rotation ticks, each row followed by its count of ticks:
The counts run from 0 to 453.
[ -1   0  24  27 -12 -14   9  -7 -27  -7  -9 -33 -25  17  -3 -24  -9   4
  54  31 -18   7 -11  -6   8 -23   5  -3  31   9 -12 -10 -20  15 -10 -11
   2 -10  -9  11 -19  10 -10]  214
[-12 -35  10   8 -28 -11 -16  10 -24   7  20   0   2  -4  18  27   4 -24
 -32  19 -21 -29 -12 -25 -19   7  -7  11 -28 -21  -6   9  13   8  29   6
   6  11  -6 -25 -27 -23  15]  306
[ 23   8 -18  -3  29  24  29 -13  15  31 -38  -8  27  -1  -7   5 -22 -25
  10  -6   9   7   1   5 -12 -40  -5 -12  17  18  -7 -17  -6   1  -7  -8
   3   9  16 -29  14  16  37]  84
[  8   5   3  20 -10   2  35  33  -8 -12 -14  12 -16   1   3  17   2  19
   4   3 -17 -10  -4  18 -18   4  -5   5  23  -5 -12 -19 -32 -23  41 -28
   4  29  15  36 -17   1   4]  156
[  5  -4   0  -3 -20 -23   9 -13   5  16  15  -3 -13  11  22  25  26  23
 -11  16 -12  33  27 -13  -1  18  -7  -2 -30 -11  10  24  -5 -20  39 -15
   5  28  -6  -9 -22  -8  12]  193
[ -2  -9  18  -8  13 -18   1 -21 -19  24  33   1  11  12   1  -5  -2   6
  -9  -7 -24  55  -3  31  12   4  34   1 -14  24 -12  -8  -7 -17 -34   2
   0 -22  -7   7   1   3 -14]  1
[-31  28  26 -46  10  -1  29 -12   0  13  16  23   0 -15   9   0  -9 -12
 -31   8   3  11   5   7 -17  14  32  13 -33  19 -14  10  33 -27 -31  -9
  -6   4 -15   9   3  15 -10]  189
[ 18  12   1 -11  11   7  25 -69   5  19 -17 -10  -4   0 -12 -13  10  12
  15  -9  20  14  21   6  -1 -14  -9 -36   9   3  20  14  10   5  12  10
   7 -13 -12 -34  15   1  16]  197
[  7  -4  -8  27 -11   9   4  35 -20  33 -37 -25  15  -4  13   1  -2  13
   1  21 -34 -14   8 -16 -20 -30  -3   1  25   0 -10  -8 -24 -16   0 -14
   9  30   9   8 -15 -26  23]  34
[-19  -3  20  -4  -9  -6  10  -6   3  13   5   5   2 -17  17  16 -11 -23
 -29   4   7 -36  31  26 -31 -12  10   7  -1 -18 -13  16  -6 -13  11 -21
  -5  53 -16  11  26  11  23]  432
[ -9  20  31 -26  -8  30  40 -14 -10  14 -12  25   8 -24 -10   9   6 -16
 -28 -12   0 -34   9  -1 -40  -7   3  13  -1   5   8   2  26  -1  10   4
   5   6   1 -14  11 -19  14]  309
[ 12 -12 -10   2 -25 -48 -35 -17  12   2 -14 -12 -23   5  24  -4  11  13
  20  25  12  12 -18 -26  16   1 -10   9 -16 -27  -4  35 -33  14  -3  15
 -19  -3 -19 -21   0  14  -4]  441
[-22   1 -17 -10  -6   9 -11  15  11 -23 -16 -17 -23  18   6 -21 -34 -25
  34  25  29 -28 -28  -1  13  -4 -17 -16  11  -9 -23   3  -1  18 -24 -17
  -6 -23 -10 -14 -14  19   3]  26
[ 12 -22 -28  -5   3 -19 -13  -2  11  -2  15  -4  -1   6  24  28 -21  -1
   1  -5  25   2  -5 -24  17  -7 -22  -3 -25  -9   0   4   5   4  41 -26
  16  -4   5 -31 -32  17  39]  80
[-24 -12  24 -21 -20  33   6   5 -20  10 -16  -3  -5  -3 -21  15  13 -34
  -2  11 -11 -22   4 -15 -11  20  -8   8   8   6   5   6  28  36 -13 -12
 -20 -15   7 -21 -11 -24  15]  185
[ 34  21  16 -10 -15 -46  30 -49  11  -9  -7  11 -21 -15   7   1   4  27
 -12   1   0  22 -15  -6  -4  -3   3  -5 -25   8   9  12 -11 -14  20   0
 -24 -10   2 -11   2   3  -1]  316
[-24  -6  26   9  23  27   5  30 -17  24   6 -19   3   4 -16  -2 -36 -23
  20  -5   8  -8   8  10 -18   4   2   8  41   4 -19  -1   0  -1 -35 -38
  21  12  -6  23  -6  38   8]  274
[ 19 -23  14  -1  12   3  10 -30 -22  -9  28   2  -7   1 -16  30  21  10
 -11  -1 -13  24 -12 -27   0  22  -6 -13 -24   1  -4 -14  18   2  48  26
   6  -6  -4 -21 -31 -20  -1]  6
[  6  20   0 -17 -10  -9 -22   6 -16 -17 -24  17  14 -13 -11 -24  25  16
  10 -19   8 -11 -11 -12  17  -4  -5  12  11   1  15  14  14  22 -10  27
  -7 -66  26  -8   7 -15 -13]  112
[ -3  32  10  -5  26   5  37  17 -11 -11 -15   5   0  -4  -6 -22 -32 -20
  20   5  12 -23 -43 -11 -14 -27   5  10   3  12  -9 -16   1   9 -16 -11
  17 -23   6  15 -13  36 -10]  151
[  1   3   2  -3 -38 -41  26  -1 -20  -3 -14  -4 -11   6  29  14  18   7
 -15  34 -37  -1  -8  -5  -3   1  13  10 -24  14   2   2  -9 -19  20   2
 -20   4   0  -6 -25 -36   5]  367
[ -8   2  15 -20  -4  28 -10 -11  -8  22 -10 -33  -2   0   4   5 -12 -13
  14   4   4  21  27 -34   8   8  -3  18   0  24   9   4  53  22  -3  -8
  -1  -3   1 -25 -31   8  16]  11
[-21 -20  -5 -10 -39 -26  -2  15  -8 -28  15  15 -22  31   5   9  22   0
 -10   6 -19  -4  -7  37  24  27   8 -16  -5 -13  -8  17 -12  -2 -10  -8
 -26 -29   8  10   1 -17 -19]  178
[-26 -22 -17 -18 -13  27   1  24   5   9 -14  -6  11  24   0   3  16 -16
  -6  -3 -15 -15  26  55  17  -8  13 -22  25  -4 -11   2 -13   9 -23   3
 -26  -4   5   7  22 -21   7]  297
[ 10  -5  15  24  42  12   0  -5 -29  29  13  -5  30  -6 -18  -3 -20 -10
   5 -14   5   1  -9 -12 -23 -24  -1  -3  19 -10   3 -18   1   1  -7   4
  50   0  12  -5 -12  16  16]  272
[ -6   4  -1  10   5  17  30  31  -7  15 -22   0  12  -3   4  12  -3 -29
  10  17   3 -39  -4  19 -33 -40  -2  14  26 -15 -13 -19 -26  -5  -7  -7
  15  44  -4   8   8  12  14]  32
[-14   6   0 -27   7  -5   0  -6  27  26   2 -15  -4   6  15 -11 -26  -1
   6   0  31  30  32  21   5   1   0  -1  -1  11  -8  16   0 -16 -30 -35
  -2  17  -9  12   2  37  20]  138
[  2  16  -4 -14 -25 -13 -20  39   7  23 -45   9  14 -15 -10  -3  21  18
   5  -7  -5  10  -4 -14  17  14   3  35   3   2  11   3 -12   9 -33  -9
 -33 -23  38   4   5  -2  -9]  50
[-15  19  36 -10  12  20  -5   4 -12 -17 -11 -16   9 -25  -4 -22 -36 -13
   2 -17   1 -32   9  10 -25 -21   8  15  34   2 -19   3  12 -10 -26   0
   1  12  -7  31  14  24   0]  99
[ 13   3  -2  -8   1  16  14 -26  25  52 -31  -5   6  -9  -4  26   4 -13
  11  -6  17  16  30   2 -11  -2 -11   6  14  -2  14   9 -15  12 -13 -29
 -19  20   0 -25  17  15  37]  259
[ -5   1   6   5 -10  22  -8  37   7  -9   0 -21  -1  -8  -2  39  17 -18
  31  -6  11 -14   6 -10   7   8  -5  39  12   9 -17 -26   7  21  42  -6
 -11  38   6  17  -6  27 -14]  343
[ 10  19  18  -1   0 -22  23  20 -11  21 -10  17   8 -10 -24  -1  -1  16
  10 -10 -13  21 -31   1  -3  20   3  14  11  23   8  -5 -27  -2 -24 -32
  -6 -41  36   1 -23   0  -1]  451
[-15 -23 -13  15   7  -3  -8  10  -9  -9  20   5 -25  31  -7  11  11   0
  21  26  29 -11 -22   4  -9  12 -22 -19  -2 -39   0   7 -29   7  19  -2
  37   8  -4  -6 -29  22   3]  268
[  3  -5  -2   8 -21 -30 -37  38  15  -9 -14  -1  -6 -26  17   5 -11  33
 -14 -16 -16   4  -1 -14   3  11   7  28 -12  -4 -21  10 -22 -25   9  -7
 -27  16   8  37 -10  12   3]  103
[ 14   9  21 -21   5  -4  46 -11  -9  11  10  23  -1 -13 -10  45  12 -11
 -19  -2 -14  15 -19 -14 -15  15  11  25 -35  32  -9 -20  18  -4  29   1
 -15   4  14  -8 -16  11 -10]  67
[-21 -19  22 -10   1 -11   4  -8 -18  11  32  -7  -8  26   2   3   1  -4
  -5   6 -13  40  -3  34  17  22  32  -1  -7   2 -17   0 -13 -12 -39 -12
  -4  -6 -18  15  -5  16 -16]  2
[ 35   4  -3  12  -7  -8 -15 -20   6   5 -21  -4  16  -2   1   8  46  16
   9  -6 -10   5  17  10   5 -24   8  10  10  -6   5  -9 -19   5  15  48
 -14  17   5  10  45  -4  -6]  107
